Each path below is one point turned by a fixed rotation once a step. After each direction that follows a path, write how fast that rotation turns it, in deg/step (0 if it stays still).
Each turn is a multiple of 5 degrees from 10 to 175, or 0.
Each row of a path follows its step; steps can be skipped.
Rotation 1:
step 1: [  3  -8  11   0   5 -11   7   6   1  -2   4   0 -14 -10  -9   2  -4 -12
  10  -1  -5  15  18  -4  10 -16  -4  -2  -4   4  14  11  -1   2  15   6
  -5  14  14 -10  -1  -4 -10   5  25   8 -16   8   5   9 -20   2  16  16
  30 -13  -8   5]
step 2: [ 12  -8  -6  -1   2  -1 -13   5  12 -15   2  -9 -17 -14 -12 -20   7  -9
   6 -12  13  -8 -29  -3 -10  -1  -8   2  -8  20  25   9 -11  -5  -2 -10
  -7   9  11 -18  14  -1   1  -3  -3  14  13  -1   4  11  -5  10   9   1
 -18   1   1   8]
step 6: [  6   2  -8   5   0  -6   0  -9  -8   0  -4 -11 -14  -7  10  -1  -9  -5
 -20  -2  11   9   7 -10   3 -12  29  18   4  -7   2  -6   7  -5   7   5
 -16  -7   1  -8   5  13   9   8  12  -6  -7  10   4  16  -1  -1  -7  29
 -12 -29 -23 -12]
step 10: [  9  -5  13  -8   1  -2   1 -18   3   6   4   3  -1  14   5   3   4   6
  24   5  -5 -11 -14  -2  11  -6  -8   6  12  17  11  17   0   7  -4  -7
  15   9 -13 -10   5  -5   5  15   2  15 -19 -13  13 -10   3  -4   6  13
  -8 -18 -22  24]
step 11: [  2 -12  -7 -15  29  11  -2  -3 -15  -6   4  -1 -12  17   8   3   5  -5
 -12  -2  13 -14 -22 -17   6  -5  -3   2   4  20  -6  10  12  -3   3  11
 -10  -9 -14  -4  -3  -1   4   1   3  -5  24   4  16   2  -9  11 -18   8
  -9   6 -11 -10]
step 14: [ 15  -6 -10 -23  22  -7 -14  14  -6   1 -10  18  -3  -8  13   0  13  -8
   8   4  -4  -3  10 -18  -8   2   5  -7 -17  -6   7   1 -12 -17   0  22
 -12  -5   5   5  24   0  -3   8 -18   1 -12   8  -4  10 -16 -11  11   8
  -8  -7  -5   4]
step 16: [-10  -6   0 -21   8  20 -19   9  -3  -1   8  -5   4  -8  -7 -15   6  12
  -9  -6  13 -20   6   4   7  -3 -11  -3  13 -12  18   8 -12 -10  -5   0
   7  -4  -9   3  -4   6   4  13  -8   5   7  -6  -3  23   3  30  -5  -2
  -2  21  -1  14]
step 19: [  8   1 -13 -14  25  -6  -5 -18 -13  11   2 -14  20 -11  -9  -8 -29 -11
  -6   5  13  -9   0 -11  -8  -3  -2   0  11  -4  -6  21  17   5  -6   8
  -8   1   2  13   3   1   5   9 -14   7 -15   3  12   0   8 -16  12  11
   3   3 -11  15]
step 20: [ -1   3   1   1  10 -12  10  -4 -15   6   3 -10 -13 -24   8 -25 -11 -14
  17  -1   4  -2   3  -7  12  -8   6  -8  10 -10 -16 -14  -1   7   9  13
   4  -1  -4 -12 -10  13  -1  -6   8   7  17  -1  20  11  -3 -10 -14  12
 -19   6  12 -15]
step 21: [ 26   2   1   3   9   2   0  -8   8   6  -8   6  10 -12  -3  -1   1  19
  -9  -1  -2  -1  11   9  -3   3 -11  -7   5   1 -14   0 -15  -7  -4  -3
  14  20 -10  11   6  24 -21 -14   2  27  -4  14  15  16   7  15  -3   0
  -2   0  20   6]
[-3  1  2 -1  3  1 -1 -3 -2 -2  1  4  2 -1 -2  3 -1  0 -2 -3  3  6 -1  0
  4 -1 -5 -3  6  0 -1 -3 -2  2  1 -5  1 -3  2 -1  2  3  1  3 -6  3  3 -3
  1  3 -2 -2 -1 -6  1 -2  0 -7]
85
[ 0  4 -1 -2  2 -4 -2  4  2  6 -5 -6 -1  2 -1  2 -3 -2 -1  1  2  1 -2 -2
  2 -4  0  1  4 -7  3 -2 -3  5 -1 -5  3 -1 -4  2 -5  0 -2  3  0 -2 -3  0
 -4  0  3  2  2  0  1  1 -4  2]
115
[ 3  2  2 -3  2  0  0  0  0 -4  0  5  2  1 -1 -2  1 -1 -4 -1 -4  0 -3  4
  7 -3  5  1  1 -3  0 -2  3  0 -9 -5 -1  3  1 -2 -2  1 -2 -3  2 -1  1  3
 -1  0  0  5 -1 -2 -4  5  6  1]
80
[-1 -1 -2 -3  0  4 -8  6  0  5  2 -1 -3  3 -1 -2 -2  1 -1  0 -2 -1 -2 -2
  3  1  0 -1  6 -2  1  3  4 -1  1  3 -5 -4  4  4  1  1  0 -2 -2  2  4  4
 -1 -4  2 -3 -1 -1 -2 -5  4  1]
130
[ 4  6 -1  1 -2 -2  2  3  0  4 -2  4 -1  5 -2 -4 -1  1  1  1  0 -2 -1  2
  1  3 -1 -1 -1 -2 -3 -2 -3 -5 -4  0 -1  4  4  2  2 -3  4  5 -3 -5 -3 -3
  4 -2 -2  0  0 -1  7 -3  0 -2]
80
Rotation 2:
step 1: [ 13  13   1   8 -17   2  -2   9   4   8  -1   8   4 -11   6  15 -11  20
   1   6   4   4  -7  -3  14  -4 -18  -1  10   9   4  13 -18 -19 -12   9
  -4 -16  12  15  -2 -11  -7  -3 -10 -20  12  22 -10  11  10  -1 -17   0
   7 -12  -9   3]
step 3: [  2 -25  10  10   6  13  -8  11   7  -6  27 -13  -1 -11   1   1   0  -5
  -7   7   3   2  -6  17  10  -6   3  12  10 -14 -14  12  12   6  11  -8
   3  -9 -11   1   0 -13   1  -3   4   3 -17  -1   7  30 -17   3  -7  10
   1   9  -6  -7]
step 8: [  4 -23 -16  16  -4   0  -5  -4 -14 -16  12  13  -3   7   1 -17   2 -13
 -10  -8  20  -3  -9 -10 -18  -9  -5 -11  -3   6  -5  12   6  -3  -5   4
  -8   2  14  -1   8  -2 -20 -12  -7  -2 -14   8   3   2  12   6  -6  -9
  11 -14 -17 -25]
step 12: [ -2 -24  -1  15   8  -6   2   5  18   8 -17 -14  -6  -9   0  -3 -14  -9
  -5  11  -5  -3  -4   0  18   3  -4   2  24   3   5  -4 -14   2  12 -12
  24 -12  -1  10   4  -1  -2 -14  -1 -15  13   4  10  -8 -10 -15 -14   4
  13   7 -15   3]
step 13: [  1  13   9   6  -5 -30   5   0 -15  -6   2  18  -7  -3  -4  -9  13  21
   1   3 -11   2 -14   8   6 -20   4  -5  -7  15  -5  -6   8   9  12   7
 -11   0 -15  -7  14 -20  -3  11 -15  -7  -7  14 -16  -5   4  20   9   1
   7  -1   1  -1]
step 14: [ -1  -4 -19  -2  -7  16  12  12 -21 -23  12   0  13   3  11   0 -20  -3
  14 -12  -1  -9   1   1   1   8 -12  10   3  -4   0  24  -5 -18   5 -10
 -14   6   3  18  -8 -11   5  -9  -4   9 -18  -8   1   8 -13  -8  -6 -12
  -5   1  -3  -3]
step 15: [ 24 -17   0   5   4  13 -17   6  22  10   7  -5   8  -3  -5 -26  10  -7
  -1   4   0  14   8   1  -1  -1  10  13 -20  -3  19 -11  -3   4 -21   1
   9 -11  -6  -3   5   6   9  -7  -9 -14  -2  10 -25  -1   5  -6  -3   7
  -8 -12   1  -2]
step 17: [  3   6   1  -5 -11   0 -22  10   0  -3  -6  24 -19  19 -14 -15 -23  -3
  15   2  -4   0  -3  -9  -2   4 -10  -1  -2  -4  -3  16   0  18  -9   4
   4  -8   6   6   7   3  -1  -5  13   5  -7   7  33  14  -7   5 -10   7
  14  -9 -14   3]
step 20: [ -1   5  -3  -5   4  19   3   1   2 -12  -1  13  -2   2  -3   1  -3 -11
  22   1  19   9 -16   7  16   5 -20   9  -1  20   5   3   9   8 -19   9
 -17   4 -11   2 -10  13  -2  18  -9 -10 -16  12  -9  11 -13   2  14 -11
 -14  -4  -5  -4]
step 21: [  4 -18  15   9   1  10   4   8   0   5   1   5  -4  -5   3  -7   5 -18
  -9 -10  -3  -9   8 -12  -9  -1   4   3   4 -13  20  11  -7  -4  15  24
   8  10  -2  14 -10   0   4 -29   8  -6  17  -4 -17   9   2  -5  -7  13
   8  15   9 -11]
[-3  3 -4  0 -1  0  1 -1 -6 -3 -4 -4  0  0 -6  7  2 -3  2 -1  0  3  1  0
  0  5 -1 -1  2  4 -1 -3 -2  2  0  1  4  2 -6 -2  1 -1  1  1 -3  5 -4 -2
 -6  2 -1 -4  4  3 -1  1  3  2]
160
[ 2  5  3 -2 -4  4 -1  0  4  0  1  0 -5 -1 -1 -1 -3  3  1  1  1 -2  1 -1
  0  5  2  0  6 -1  1  3  0  2 -1  4  0 -5  1  2 -4  9 -2 -2  0  0  2 -2
 -7 -4  3 -3  3  0  1  1  4 -2]
70
[ 2  2  5  0  1  0 -2  1 -2 -4 -2 -2  0  0 -1  1  1  6  5  6 -1 -1 -3 -2
 -2 -1 -2  3  1 -1 -4  0  2  2 -1  5 -1  3  2 -4  1 -1  1  5  5 -3 -5  2
  0 -1 -4 -2 -4 -2 -1  8  1 -2]
110
[-1  2  4  4  0 -4  3  3  2 -7  0 -3  2 -1  1 -3  1 -1  0  1 -1 -3  0 -2
  1  5 -1  0  0  5  1  5  4 -3  1 -2 -4  4 -1 -2 -4 -1 -6  3 -7 -1  1  5
 -2 -1  2 -3 -3  3  2 -3 -1  4]
60
[ 0  1  2 -1  0 -1 -3 -6  0  1  5  2  2  0 -3 -1  2  1  2 -5  1 -2  1  4
  0  3 -2 -6 -3 -1 -6  2  0  0  3 -3 -1  3 -1  0 -2  0 -1  1  0  5 -3 -3
 -2 -3 -3 -1 -5 -2  6  0 -2 -8]
130
